128 stands for zero in the data rows.
Here are some numbered points:
[135  94 201 205  45  62 147  63 176 115 144  97  35 162 122  91 132 138 165 140 121 117 111  63
 183 145 118 147  62 138  88  81  38  94  87  33 177 142 133 158 212 119 102 157 107 154 158 106
  91 107 142 129 122 164 117 195 146 108  79 184 114  80 163 157 100 131  92 128  87 155 191  76
 141  93 124 117 136 128 131 111 158 152 146  99  43 158 129 135 195 131 101  81 135 105 118 138
 212 154 125 127 136 208 233 113 111 103 156 126 106 123 135 159 131 138 179 104 107  90 130 148
 147 140 145 144 112 154 121 152] 0
[ 86  98 151 149  83 149 189 101 115  93 129 132 118 138 195 107 121 176 159 153 152 128 113 170
 100  57 120 195 208 171  83  93  92 143 129  82 201 148 118 154 133 137 148 111 129 149 128 151
  82  76 131 106 153 106  88 133 132 255  93 105 160  80  46 117 119 100 117  81  94  58 173 142
 122 176 129 187 194 135 149  77 137 102 126 115 164 163 120 144  74 205 147 135 143 174  79 101
 189 116  83 133  90 173 115 127 210 127 163  33 166 133 120 120 139 136 182 118 104 151 141  75
 148  73 190 121 135  97 130  38] 1
[ 83  63 123 152 111 168 149 149 121  95 188 164  79 131 155 120 152 126 122 111  79 140  93 149
 118 128  99 133 149 151 139 127 177 147 150 108 135  99 113  84 124  63  83 120 123 175 115  77
 131 104 138 143  62 141  37 131  99 211 163 131 113 159 150  70 179 164  74 110 116 168 235 107
 134 136 164  83 103  94 129  87 195  80 137 109  56 112 109 188 131 138 168 134 140 180 100 132
 136 198 130 142 100 188 216  59 101 168 107 116 191 207 136 116 172 111 187  71 107 157 140 148
 184 161 166 141 104 120 104  51] 2
[ 90  97 184 145  72  76 112 157 138 117 207 118  13 167 125  90  89 172 124 131  93 118 119 124
 112 135  87 198 100 130  91  54 114 104 104  90 122 214 146 115 202 130 144 115  87 182 103  93
 106  58 130 139  84 170  93 153 138  77 132  85 112 169 143 127 108 140  79 132  96  99 227 110
 179 140  62  89 123 121 111 100 152  98 112 109  85 152 153 216 255 117 108 133  85 151 100 114
 173 159 127 122 129 228 208 136  81 167 169 121 154 174 112 159 161 132 189 119 126 142 131 159
 187 136 159 123 133 115 130 170] 3
[163 131 157 202  67 119 146 120 143 128 157 115  20 156 137 114 145 181 137 146  66 117 162 164
 148  98  51 136 157 180 189  87 112 113 118  20  73 169 132 131 150 129 130 110 141 164 118 120
  89  65 170 132 103 164  48 142  90 190 203 102 146  97 132 133 125 131 137  96 108 133 147 101
 111 127  63 108 175 141  89  93 176  99 140  72  86 136  70 203 156 107 105 128 146 143 107 129
 232 166 123 138  92 169 241  74  71 170 145 140 165 156  94  63 118 138 174 194 114 156 123 124
 217 116 183 155  84 120  96  61] 4
[ 82  80 102 138 147  78 128 180 125 121 138  75 150 129 119 174 162 169 130 109 150 137 136 139
  72  65 117 110 124 153 118 142 180 137 141 212  60 101 118 108  79 144 172 111 127 167 113 157
  93  99 149 153  74 139  44  97  75 224 182  91 142 154  82  83 170 201  46  82 158 138 124 149
 138 133 122 156 126 128 107 129 104 117 149 128 141 114 174 182 111 180 154 137 168 162  97 108
  27 139 103 139  76 152 162  77  93 188 134 126 182 150 118 150 124 164 208 159 121 199 101  97
 240 185  66  53  85 129  98  75] 5
[ 96 115 162 169  92 127 128 139 156 116 137 102  63 127 112 136 148 213 117 142 144 120 112 115
 128  60  68 145 180 197 154 147  62 125 133 142  88 153 130 128 161 103 141 155 129 186  99 116
 116 101 148 145 190 192   0 111 111 224 155 132 144 131  84 122 149 202  64 100 105 136 179 133
 147 171  81 124 103  96 126 144 155 125 111  78  90 119 122 134 149 126 197  82 145 164  66 106
 115 142 121 146 113 170 234  44  39 130 177 119 154 133  95 155 114 146 107 136 119 189 116 140
 218 200 117  82  78 125  92  60] 6
[121 131 172 204  84 174 102 140 147 135 165 127  53 143 130 142 130 113 130 136 117 114 114 136
 131  62  76 127 197 191 205 110  61 109 113  58  78 158 149  89 188 111 135 114 153 184 130 114
 188 112 146 158 139 166  82 136 101 234 122 117 126  67  98 146 132 196 104  89  97 139 168  84
 216 110  44 116  93  86 120 114 113 140 133  73 113 144 142 186 196 104  85 118 116 143  97 154
 133 177 132 160 105 197 228  92  52 164 133 123 179 146 117  72 139 137 158 135  98 135 120 124
 226 139 138 137 106 102  92   0] 7
[101  94 187 212 110  78 125 144 135 120 170  85   0 169 129  96  79 161  95 160 122 126 120 158
 119 151  72 170 140 144 143 114  99 101  96  79 106 197 137 116 218 119 167 100  90 189 130 120
 113  73 153 142 148 156 100 139 149  74 176  87 105 119 147 131  99 183  31 137 105 134 232  96
 190 123  60 109 126 106 124 136 139 128 121  89  69 146 162 131 247 113  88 122  91 132  90 126
 162 119 135 123 137 213 228 120 111 114 183 112 146 155  98 112 125 121 190  96 116 159 149 134
 180 127 161  79 116 126 100 167] 8
[ 94 132 161 185 102 107  87 171 114 118 113  93 119 136 156 190 147 188 131 131 157 133 135 178
 119  61  73  91 173 174 240 176  93  92 140 103 136 154 138  91 145 102 159 124 116 164 108 141
 105 112 156 150 133 214   0  98  95 238 184 126 152 114 101 143 166 228  73 101 126 122 140 128
 123 104  88 149 110  90 135 173  99 129 118  79 114 119 150 109 143 158 171 106 133 160  97 113
  72 117 122 142 127 194 204 100  77 199 162 102 164  93  96 159 119 137 147  91 107 175 126 132
 159 202 100  36  53  97 105  87] 9
[162 100 201 172  72  42 160 105 136 129 164 130   0 127 133 115 107 185 148 143  79 128 102 166
 128 107  55 144 169 142 140 102  88  85 120  89 139 200 132  91 161  76 140 139 121 214 104 122
 122  99 144 157 106 163 146 151 160  89 196  92 135  71 136 138  99 172  92 137  82  95 219 107
 184 115  72 121  92 130 124 118 149 160 114  80  55 135 164 130 218  77  82  98 114 134 125 136
 232 131 151 128 121 214 235  98  76 138 152 123 161 161 133 118 142 143 192  90  88 128 126 145
 204 132 153 118  92  87 114 125] 10
[104 109 152 179  48 131 139 160 150 121 141  92  26 122 126 161 195 172 150 128 105 106 131 109
 146 117 106 178 125 170 134  63 125 141 132  64  34 149 118 136 206 126 172 140 127 128 104  96
  75  66 141 134 118 206   9 148 101 255 147  90 137 168  79 127 125 172 131  97 106 114 177 135
 164 130  69 108 175 100 134 122 190 123 121  79  57 128  71 186 166 126 185 115 138 152  72 106
 184 172 116 123  85 174 246 127  75 171 141 127 140 160  95 149 152 127 160 128 150 180 113 154
 203 142  95  73  94 153 124  64] 11
[140 178 182 195  63 118  98 146 126 142 156  93  17 133  81  99 125 164 122 122  88 120 152 135
 135 110  87 113 129 137 169 111  43  50 121  51 155 173 143 135 235 112 144 151 119 160 102 125
 115 135 120 174 129 175 126 153 147 155 122 163 118 104 137 144 110 202  87 133  73 120 176 101
 104  91 111 133 145 126  69 116 121 188 138  84  64 134 163 162 141  86 154  91 107 123  99 129
 174 108 143 128 164 120 238 146 107 194 181 117 156 146  91 124 166 128 170 125  97 124 140 180
 228 125  98 102  91 124  78  29] 12
[ 77  88  66 149 150  85 118 149  81 122 130 136 199 123 164 114 142 146 153 110  89 131 142 173
  67  93 161  96 110  87 182  41 238 174 150 242  98  89 117 106  55 156 157  64 105 154 112 109
 105 101  95 121  55 145  23 115  88 109 194 107 107 190 107 102 166 163 142 131 170 144 113 158
 174 143 123 158 120 100 144  84  91  92 127 145 158  95 174 210 127  91 165 128 153 162 164  94
  96 172 154 114 115 114 100 101 106 149 136  95 157 123 147 153 153 178 227 141 108 144 105 120
 147 168 149 156  87  73 160 206] 13
[ 89  78 132 147 102 104 136 159 102 105 123  88 152 158 170 190 237 155 181 123  88 102 116 158
 190 106  80  80 146  91 232 148 159 152 196 231 140 119 104 106  91 156 159 152 116 187  85  72
  52 110  71 151 112 139  62 131 130 177 123 136 142 133 126 115 165 129 133  85 132 112 138 117
 108 117 158 125  97  93  85 135 154  83 149 177 102 121 231 160 103 208 156 132  90 110 145 109
 110 115 104 126 129 112  98  67  70 156 108 116 157  76  93 182 155 160 121 137 100 157 122 135
 174 170 120  58  98  96 181 174] 14
[ 93 104 174 196  79 146 132 163 104  90 162  53  59 172 139  84 113 141  72 152  95 130 192 191
 142 183  99 174 104 122 174 196 129 149  97  56  78 205 160 100 183 169 144 108 111 148  98 127
 124  66 155 135  77 135 115 126 102  95 200  69 117 127 114 149 119 129  99 135 130 130 151 104
 149  88 105 156 177 182 120 120  90  47 146  98 116 124 131 152 205  88 116 146  51  90  70 106
 122  95 123 142 115 211 171 181 129 166 141 108 139 144  85 128 163 110 215 143 180 153 163 176
  79 106 152  74 130 130 141 148] 15
[170 130 230 184  66 104 131 125 139 128 160 128  22 146  97 122 103 187 108 145  71 125 100 137
 113  84  44 165 182 138 153  80  97 109 112  88 171 195 137  86 179  94 105 160 140 205 118 129
 203 145 104 139 122 168 119 152 126  86 136 110 122  81 163 149 135 230 103 119  88 126 143  82
 153  91  56 107 118 131 119 139 144 164 120  78  63 137 125 146 212  73 121  97 120 110 138 121
 255 171 146 118 114 144 229  88  90 169 116 122 164 165 104 147 126 170 154 126  60 132 105 162
 211 128 116  98 131 110 106 116] 16
[114 120 142 186 133  56  93 159 125 132 160 120   4 171 165 181  97 158  41 142 100 116 112 161
 116 136 112 130  97 153 194 111 100  94 127 101 115 187 160 108 174 129 124 114  80 160 112 158
 110  78 141 153  87 112 101 136 136 103 145  99 118 201 171 161  86 173  78 124 102 130 173  98
 154 126  67 116 175 126  95 112 111 126 102  98  56 167 171 185 195 145 162 119 107 129 125 118
 121 149 124 107 124 251 255 152 131 131 206  84 121 140 121 130 121  98 180  93  89 107 143 147
 255 120 159 124 120  78 121  74] 17
[119 127 123  89  95 101  86 139 110 118 228 178 131 161 112 127 105 193 128 116  47 105 168 196
  78 127  65 148 113 120 105  76 193 139 104 112  80 163 131 123 129 173 116  51  94 146  95 103
 125  79 157 149  39 104  85 114  92 170 165  63 143 175 152 130 108 136  95 138 151  80 101 134
 139 125 111 109 168 148  69  50 151  70 132 102 199 137 141 255 203 135 183 176 111 171 123 125
 175 166 135 124 125 187 153 150  87 165 153  90 177 138 127 155 188 144 213 103 105 125 107 110
 140 122 162 151  88 114 144 180] 18
[135  86 206 150 102 109 144 131 164 137 179 142  36 147 101  61  88 139 176 141  49 127 127 171
 138 202  86 130  64 101 142  89 125  92  84  57 155 173 128 107 188 142 125 119  89 129 143 101
 114  75 172 139  99 112 235 160 150  91 194  66 102  85 185 103 109 108  86 154  94 138 201 114
 186 103 104  83 174 155 102  94 182  78 132 114  67 143 159 183 206 115 108 132  92 118 129 152
 209 122 157 139 129 209 190 123 142 157 125 100 168 139 143  98 139  91 196 104 116  97 157 132
 141 116 142 139 132  67 117 174] 19
[ 83 114  96  96 109  94  70 160 107 140 160 110 221 129 162 185 125 169 142 118  93 133 135 173
  91 109 142  73  54 102 175 164 217 143 166 142  57 108 122  93  62 176 147 106 130 152 122 105
 165  85 107 165  26  69  57  99 109 197 170  46  89 199 141  86 144  93 145 103 174 173 191 178
 104 152 131 147 165 104  54  82 103 122 150 130 149 124 154 150 220 135 130 128 156 123 130 116
  40  89 141 130 107 189  94 180 116 176 125  89 182 144 159 136 130 142 144 125 135 141  89  79
 156 146 136 140 146  61 157 154] 20
[137 107 153 165 113 151 134 171 111 104 146 109 106 121 138 160 172 157 181 138  86 123 151 172
 162  76  99 119 218 150 255 112 186 140 128 113  85 136 110  88 124 154 173 169 107 139 106 110
  41 103 145 163  58 170   5 158  81 255 195 127 136 111  95 103 166 168  89  75 131  91 201 138
 148 135  90 146 133  88 115 103 176 127 141  68 107 108 106 139 139  75 181 134 139  87  99 112
  33 136 136 143  89 153 191  95  89 214 111 111 175 145  93  67 127 156 167 142 101 200 114 155
 188 148  99 130  73  77 121  82] 21
[121  97 153 114  93  32 149 179 124 117 180 110  93 168 153 113 167 178 203 134  31 105 113 171
 150 155 129 184  67 108 145  68 185 170 143 188 168 154 110  84 158 129 114 122 100 160 107  80
  71  62  95 121  66 142 141 144 136  89 162  58 123 194 191 143 107 126 135 142  93 109 159 104
 190 102 115  85 142 127  93  97 201 123 155 140  25 101 152 144 229  69  66 116  93  92 126 139
 190 145 141 108 103 176 151 104 102 173 111  73 184 148 151 163 164 142 200 140 117 125 147 147
 105 124  66 133 151 114 149 201] 22
[ 84  81 130 144  98  65 139 152 103 148 202 143 131 159 144 108 149 150 143 119  43 121 176 167
  96 158 134 154  43  83 148 109 216 163 107 131 134 104 133 119 120 179 144  60  83 162 103  87
 147  74 142 144  39 140 134 134 101 125 218  42 120 154 181 121 114 132 147 138 158  98 105 135
 172  99 111 139 156 137  34  97 106  60 131 143 118  96 188 250 195  47 133 156 133 150 121 102
 155 148 136  92 134 165 121 110 155 161 123  81 172 137 117 133 148 165 221 105 116 113 139 117
 178 141  93 161 100 103 147 188] 23
[ 82  67 117 138 124 127 127 160 105 115 197 143 181 143 161 150 140 145 149 113  81 126 174 158
  74 132 132 126  88  95 133 102 244 161 113 150 160 107 110 158  99 182 144 112  85 139  87 123
  62  73 131 119  41  98  91 119  90 155 210  87 101 190 136 104 130  73 102 116 146 151 122 146
 133 120 165 154 151 113  56  70 141 103 142 110 177  88 183 203 163  92 185 161 155 150 112 102
  72 151 151 118 117 223  92 145 146 130 124  94 186 142 109 128 167 181 255 116 101 138 112 107
 137 119  83 174  94  65 141 202] 24
[159 128 192 201  73 162 129 130 167 152 189  90  18 127  81  64 105 137  76 135 112 136 120 103
 119 136 130 137 129 144 102  97  34  83  82  54 167 194 171 119 229 129 164 151 125 149 139 120
 164 114 176 134 124 162 114 140 151 128 130 136 113  72 141 125  96 156 109 113  92 127 191  76
 133  84  33 131 126 118  92 126 111 128 129  66  94 157 161 146 248  81 112 114 113 163 107 133
 188 157 131 115 135 178 224 131 130  47 137 161 146 140 122 117 110 139 221 149 115 116 112 148
 156 103  90 146 132 172 109  73] 25
[162  95 227 157  91 116 159 159 165 113  78 141  97 102  95 125 164 149 159 137  78 114 123 150
 153 100  73 192  97 196 225  82 159 109 102  19 102 136 133 101 234 122 133 120 130 188  96 136
 168 165 126 156  95 159 177 115 152 144 142  74 136 144 120 116 147 189 105 115  98  94 148  78
 140  83  35 105  70 126 128  87 158 130 126 120  93 120 180 162 129 111  78 100 126 141 142 103
 174 185 150 117 139 191 223  41  93 131 145 150 167 148 114 148  96 110 222 121  77 106 127 156
 170 141  87 107 110 140 167 116] 26
[180  94 170 183 143  35 160 183 153 146 207  89  27 169 120  91 104  50 103 165 125 145 118 172
 165 148 117 190  93 123 120  98 124 123 116  96  85 152 128 120 204 160 129 181 124 122 130  88
 128 105  97 118 112 153 242 171 126  62 161 158 118  68 173 111 105 116  91 135  56 150 174  94
 175  61  85  98 110 174 118 145 176  90 140 115  48 152 168  80 220 170  83 100  97 121  85 102
 236 134 113 113 136 184 209 125  96  40 115 110 134 157 136 125 148 116 151 101 115 117 132 167
 126 109  90 117 151 168 103 145] 27
[140 126  95 125  67 160 122 166 121 116 132  96   1 145 180 167 154 173 246 132  97 126 149 224
 108 108  93  87 199 145 232 146 147 101 143 108  60 133 108 106 121 113 155 128 117 142 112 129
  70 115 130 149  62 170  27 154  83 255 171 108 129 125  85 150 139 145  76 100 129 123 214 141
 171 110 118 123 159 125  57 100 138 137 152  96  23 130 116 106 169  96 213 127 104 108  85 103
  72 167 129 151  98 177 163 104  48 252 129 140 154 116 127 134 163 127 185 103 123 155 137 201
 131 144 156  85 110  74 125 112] 28
[ 74  95  83 148 127 139 131 126 102  93 147  85 185 127 168 165 149 190 138 138 117 130 172 137
 118  59 123 113 115 156 222 121 196 176 135 176  81  98 130 124  89 151 120  97 104 148  91 129
 101  80 114 142  80 177   0 113  62 255 193  87 162 186  84 117 154 149 128  83 158 123 134 153
 124 156 108 176 127 104 114 120 125  87 138 118 201 116 101 187 100  91 212 131 149 114  99  80
  50 122 119 140 110 166 173  55  96 177 146  98 163 137  91 164 131 159 148 183 133 191 106 116
 186 151 101 119  73 120 118 120] 29
[ 82  90 130 173  76  89 149 140  96  71 209  75  65 167 148 135 148 180 132 150  70 102 166 160
 156 146 117 196 110 137 149 113 181 145  99 109 106 181 148  97 181 168 147 139  73 155  98  96
 101  59 115 143  59 183 112 163 130  80 160  48 149 205 127 144 108 147 123 138 115  80 202 105
 201 112  89 125 127 145 122  93 127  88 128  97  88 131 131 167 230  71 105 140  64 103 104 100
  97 131 123 129 123 234 187 153 123 158 174 110 148 176  99  90 136 148 185 118 149 135 123 104
 146 107 127 137 102 151 129 159] 30
[ 93  90 114 152  88  65 160 168 120 145 158 148  70 114 158 101 166 171 225 136  56 133 134 169
 145 113 109 145 114 101 197   6 226 163 163 142  99 113 100 118  91 140 139  88  96 127 135  87
  42  80  93 103  55 195  30 156 115 118 196 122 122 146 111 113 130 139 138 120 135 132 180 191
 167 171 102 128 167  82 136  60 206 119 134  95  35 102 106 207 151 130 170 111 140 157 136 104
 189 151 138 126  87 182 143  87 114 142 120 130 170 126 161 175 129 123 209 103 135 180 127 122
 144 121 140 172  82  87 132 122] 31
[155 123 163 182  64 130 161 115 156 129 165 134   3 149 100 108 117 171 157 135  61 108 127 116
 135 105  70 171  98 130 148  83  77 111 100  42 125 191 141 106 199  79 130 139 118 184 125  98
 125 102 138 142 109 194 203 156 162 148 164 101 118 142 132 149  84 176  97 118  93 119 154  85
 163  78  38 105 145 157 112 112 187 138 124  97  24 131 138 168 205  39  71 101 121 143 132 149
 221 155 158 127 120 204 235 108  95 118 116 120 164 177 127 144 122 141 184  97 108 120 135 151
 212 103 113 119 104 137 128 125] 32
[ 70 114 116 143 125 139 111 147 115  86 152  90 182 144 157 154 165 203 124 120 136 115 145 134
 112  84 119  80 120 200 178 163 182 181 160 169  76 133 109 132 117 143 139 114 111 176  94 130
  55 102 143 157 118 118   0  99  62 232 164  86 173 179  92 115 139 196 103  88 159 141 140 147
 176 121 126 168 127  80 117 132 156  97 149 111 191 111  96 145 128 120 185 100 143 152  79  92
  54 105  99 135 119 144 151  56  78 134 117  78 166 157  50 149 132 164 172 162 139 175  96 109
 170 175 112  86  89 122 127 140] 33
Which three points above are nearest to each new point, looking only along the 6 directions in which the numbered points spread most? Their numbers follow each, nearest first.
[134 141 205 189  91 123 132 123 157 120 129  81   3 145 110 105  98 175  90 142 147 129 116 129
 147  86  73 125 173 183 172 162   0  84 107  72 126 207 162 122 191  90 145 158 134 191 125 132
 144 147 178 142 206 170  98 120 134 136 127 153 138  88 116 159 116 212  68 125  91 154 143  84
 138  93  59 118 142 127 144 156 124 139 119  51  90 136 144 103 187  96 117  98 113 138  81 144
 149 142 119 150 140 158 232 100  84  95 169 146 133 140 117 125  91 123 124 152 110 145 127 141
 178 147 125  87 111 140  74  58] 12 7 25
[134 107 183 122  30 102  94 177 135 139 231 144   4 165 100  62 166 164 130 151  91 127 161 140
 142  77  89 161 122 129 156  42 142 120 108  66  87 174 147 130 143 151 152 143 109 163 128 105
  95 132 130 139  37 192  76 175 127 229 147 118 124 110 121  79 102 103  84 120 109 127 170 116
 147 158 106 118 184 127  60  72 161 110 137  80  83 135 127 187 158  94 136 152 130 127  88 116
 191 184 129 129  92 149 214 145  75 150 130 151 156 140  93  71 145 130 169 159  89 169 125 152
 237 156 171 171 110 103  90  56] 4 2 11
[ 96  81 121 142 107 120 164 231 109  94 127 151 118 166 140 138 119 173 192 138  86 126 113 216
 140  42 137 124 197 160 216 133 188 140 144 116 110 126 104  94 129 113 169 132 113 160  96 108
   7  66 119 129  97 136  80 167  83 223 177  62 128 140 106 104 125  88  94  90 121  88 158 167
 180 138 127 126  96 137 108  88 159 139 150 100 143 117 100 173 125  92 148 136 111  91  89 113
 142 156 157 157  73 198 208  93  47 250 117  98 163 157 104 139 117 149 166  94 131 157 143 161
 179 165 168  84 114  69 128 119] 21 2 28
[ 92 130 163 140  86  12 146  93 142 154 162  45   0 116 102 155 160 194 133 104  90 142 143 147
 151 115 122 170 173 148 116 117 158  70 144 159 131 215 153 120 130 108 185  83 111 166 119 141
 212 113 122 128 139 172  42 144 108 162 193  86 153  58 108 129 170 162 113 141 114 111 215 116
 170  83 117  64 158 158 101 131  98 102 134  59  96 145 153 164 137  78 124  88 131  87 141  78
 175 146 135 153 134 106 238  76 120 118 101 153 130 120 157 176 126 128 126  87 103 164 125 121
 187 162  90 118 119 158  84 162] 26 12 10
[ 45  75 109 132 123 102 134 159 105  68 161 103 171 141 126 154 181 153 132 131 103 119 161 101
 132 143 151 180  80 127 154  99 252 196 122 196  61  98 134 117 132 152 141 129  99 130  92 113
  74  59  79 127  30 163  61 130  95 130 149  53 136 255  95  86 159 123 103 133 145  72 188 139
 192 166 148 144 114 107 109  97 155  89 127 156 161 115 141 177 169 105 163 136 107 121 101  70
  40 110 115 127 105 229 126 123 113 147 151  95 139 172 103 120 167 157 128 158 145 172 117 130
 164 173 100 103 106 168 154 155] 20 24 13
[165 150 185 192  96  50 158  92 155 111 178 158   0 142 107 150 147 200 162 141  76 110 136 187
 140 107  59  96 158 123 162 110  39  67  82  31 131 186 141  72 180 109 137 107 121 183 124 136
 137 133 128 165 137 161 122 112 132 117 206  83 142  59 178 143  82 187 138 136 103  91 152  89
 175  84  91 101 131 155 126 136  97 122  95 117  81 137 116 169 188 119 110 119 117 160 105 122
 220 167 127 119 126 193 236 116  93 121 155 118 136 153 138 142 119 153 159  85 118 123 110 113
 171 133 175 101 130  77 122 145] 10 32 12
[130 179 154 180  76 129  96 139 149 140 122 117  82 105 117 172  93 142 128 112 158 132 129 143
 112  49  61  78 170 156 159 146   0  45 130  48 157 188 143 115 168 103 119 115 136 152 139 128
 140 157 183 147 202 180  21 115  96 255 144 141 138  59 143 161 166 185 117 103 119 134 100  91
  91  75  61 137 147 107 126 141 109 127 120  74 144 129 102 151 130 183 152 119 144 154 120 149
  98 187 135 154 127 174 231 119  98 179 145 126 162 102 132 182 116 142 209 120  98 137 107 102
 165 150 114  70 105 114  98  52] 6 7 12
[168 112 224 160  61 108 175 124 172 137 218  96  34 146 124  58 125 126  35 149  93 142 137 123
 141 135 137 115  97 125  50  87 106  99 103  15  96 193 157 105 170 140 116 117 122 184 141  96
 172  98 154 134  87 109 180 147 134  59 149 100 113  73 167 142  75 117 130 128 131 167 146  91
 138  60  59 132 142 153  95 133 110 113 137 101  76 166 181 158 218  95  87 112 123 142 132 115
 255 182 129 117 126 187 221 146 148  90 128 146 159 141 143 100 105 113 213 134  98 124 137  96
 174  94 130 154 125 155 116  37] 25 3 32
[103 148 152 198  78 119  97 154 145 159 105 103  83 126 138 154 135 158 130 110 175 137 114 152
 119  37  64  93 166 166 214 173  24  73 147  76 194 147 131 109 163 106 104 104 144 163 119 131
 154 138 170 167 163 175   0 110  98 247 200 130 128 115 115 148 186 208  78 104 112 115 122 106
  99  91  81 121 120  75 142 160 108 158 115  99 145 126  97 141 140 199 173 106 156 152  88 132
 107 137 120 147 120 195 204 107  99 199 151  90 153 105 127 191 124 131 188  99  99 145 127 105
 178 165 100  24  83 112 114  61] 6 9 7
[ 61 116  71 131 116 122  94 122  94  73 199 120 174 141 157 137 164 174 135 141  72 106 156  69
  97  96 134 153  86 145 139 113 235 194 135 186  90 112 128 112 118 115 119 123 110 179  91 114
  80  89 101 137  46 107  63 133  77 112 117  64 161 255 107 120 145 184 119 124 128 107 163 123
 187 160 126 146  95 116 107  85 183 101 139 135 199 109 144 164 162  90 145 129  95 123 123 100
  63 153 119 134 120 160 116 114  79  99 148  66 175 191 109 121 187 174 168 168 140 141  85 101
 166 153 121 167 102 176 155 173] 20 24 13
[ 82 109 125 195  33 188 151 186 146 125 135 108  53 138 128 127 167 149 139 120 109 116 146 108
 124  73  97 172 141 168 156  59 122 137 133  89  77 152 149 119 176 109 154 166 123 161 113  69
  89  71 144 139 114 222  20 166 111 255 136 126 133 203  65 108 126 124 120  92 112 141 197 110
 188 120  50 141 147  94 128  80 166 131 124  86 115 132 101 177 139  95 134 134 127 145  79 107
 105 172 120 139  89 193 224 133  95 169 131 144 141 169  98 135 120 133 160 136 132 162 109 129
 242 158  76 134 109 163 112   0] 11 4 2
[171 136 199 184  93 128 124 151 143 114 127  81  52 157 145 145 107 186  76 156 128 148  93 110
 121  73  68 110 214 206 106 150  27 116 129 116 104 184 136 112 156  87 134 180 154 191  91 133
 159 145 159 148 225 182 131 127 117 120 122 144 150  48 107 156 128 198  65  81  98 121 147 109
 141 110  79 122  72 146 124 152 138 110 133  65 109 134 113 137 129 159 124  87 122 153  71 137
 140 129 117 161 135 183 235  99  80 167 159 125 153 150 125 109 102 125  38 113  99 120 108 139
 220 162 135  80 117 114  77  53] 12 7 6
[ 62  83 113 119 148  95 111 200 112  98 147 112 147 139 162 143 190 173 180 128  79 107 137 188
 141 119 120 152  91 120 237 137 244 173 157 203 121 114 113  79 145 157 151 118 105 144  85  81
  39  58 100 131  57 137  67 125 110 162 204  67 128 186 124  80 161 119 110 116 132 123 187 131
 224 142 143 130 122  95  85 106 154 101 144 156  90 113 112 141 162  84 115 128 110 103 117 104
  68 117 133 119 101 217 134  74  64 203 134  62 184 127 110 130 181 147 175 105 138 165 155 113
 146 181 130  95 101  73 157 202] 20 13 14
[ 72  62  94 153 131 113 137 164 111  64 117  68 174 167 151 150 187 163 180 118 112 113 171 169
 161 177 115 158  71 134 135 124 255 203 133 146  80  94 122 141 133 169 166 127  94 100  91  97
  71  49  90 124  78 171  54 118 100 170 212  59 134 237 108  95 156 142 109 122 132  95 193 146
 199 154 138 137 144 116 133 129 129  89 129 144 104 122  94 153 145 101 169 119 127 149  77  75
  60  96 105 118 113 192 145  91 118 201 152  88 136 140  88 144 139 146 120 120 160 163 128 110
 116 166  80 108 118 117 146 215] 20 24 33
[160 142 233 179  76 130 136 116 162 135 149 100   0 146 110  93 106 163 112 144 137 123 110 137
 129 110  76 131 161 163 127 127   0  74 101  44 121 213 160 124 203  94 138 135 133 177 133 128
 144 138 175 142 211 170 106 132 141 106 131 153 134  87 136 165 108 189  74 131  88 160 145  77
 134  82  63 108 154 135 138 146 127 132 117  62  92 141 138 118 182  94 160 104 112 153  85 146
 172 148 119 139 143 166 243 118 112 122 164 145 130 135 123 130  94 105 130 135 118 127 132 150
 159 138 127  94 113 130  79  58] 12 25 8
[124 113 144 161  54  78 138 106 150 159 167 146   0 147  84 116 133 206 141 143  77 121 121 139
 119  97 104 177 123 126 125  61 104  79 140  72 134 160 146 113 175 101 135 127 130 195  82  97
  87 100  85 144  98 199  64 161 162 138 182  84 131 113 146 137 110 186  87 120 117 115 171 101
 152 125  75 117 142 153  97 124 171 166 120  92   0 130 117 164 216  99 133 104 107 129 119 106
 255 174 136 121 117 173 231 129  98 113 133 131 157 170 137 187 126 134 168 117 113 138 139 171
 210 124 101  80 119 151 114 126] 10 32 16
[147 124 210 194  75  89 155 149 164 149 156  85   6 157 115  79  94 140  91 137 113 127 118 128
 134 122 111 134 136 151 124  97  36  74  82  58 134 197 174 114 196 115 152 149 120 171 128 117
 165 120 172 140 166 163 145 146 146 124 136 100 130 106 131 144  85 163 111 125  86 123 155  85
 160  56  22 109 161 152 119 133 115 146 134  54  87 146 167 155 229  65  91 116 110 154 113 131
 202 171 139 125 133 136 236 142 135  80 140 147 141 137 126 127  94 137 198 147  99 117 119 118
 189 122 102 114 147 156  95  62] 25 12 10
[ 96  70 136 119 105  62 139 178 123 156 226 142  80 150 108  79 149 155 130 101  61 116 162 217
  91 166 116 142  69  82  97  82 218 149 103  94 115 111 136 119 141 153 153  69  92 150 104  87
 114  74  98 134  17  97 137 141 133  87 235  72 112 142 175  94  87  85 111 141 144 108 158 130
 172  98 135 128 158 142  48  87 129 107 142 134  97 136 176 215 242  83 117 150 112 143 125 103
 206 168 155 113 130 160 136 123 116 147 123 104 173 138 141 128 151 143 255 116 129 113 127 121
 155 126 151 164 122  94 136 211] 23 18 22
[ 92  79 137 165  96  95 100 204 148 128 144 163  67 161 117 134 129 154 173 152  92 114 109 140
 102  71  62 176 144 124 158  44 177 153 147  79 120 159 122 104 172 115 146 154 123 151 104  70
  68  68 132 137  79 158  64 161 139 223 178  93 123 155 123  92 144 142  74  85 111  85 181 131
 171 194  82 102 134  75  94  98 225 118 130 108  22 147 102 189 178 144 100 123 137 139 111 116
 224 139 143 140  85 208 209 101  26 187 137 109 157 176 116  93 174 126 166  92 114 176 143 157
 173 157 123 133  89  91 140 102] 2 11 4
[ 72  85  80 177 137  63 146 148  81  89 129  84 173 134 166 141 155 164 172 123  92 131 153 205
 125 133 121 103 106 111 214 100 251 180 154 199  63  99 108 114 114 191 170  68  90 106 133 113
  86  88 111 113  49 168  28  96  91 102 218  90 125 150  94 116 156 182 119 134 158 128 137 193
 149 155 114 146 153 107 153  97 123  69 130 109 104  95 119 215 132 114 193 120 156 166 113  84
 104  98 113 116 118 155 140  88 138 143 151  95 161 118 125 140 144 158 157 102 142 166 142 136
 129 143 159 127  66  85 148 209] 20 13 24
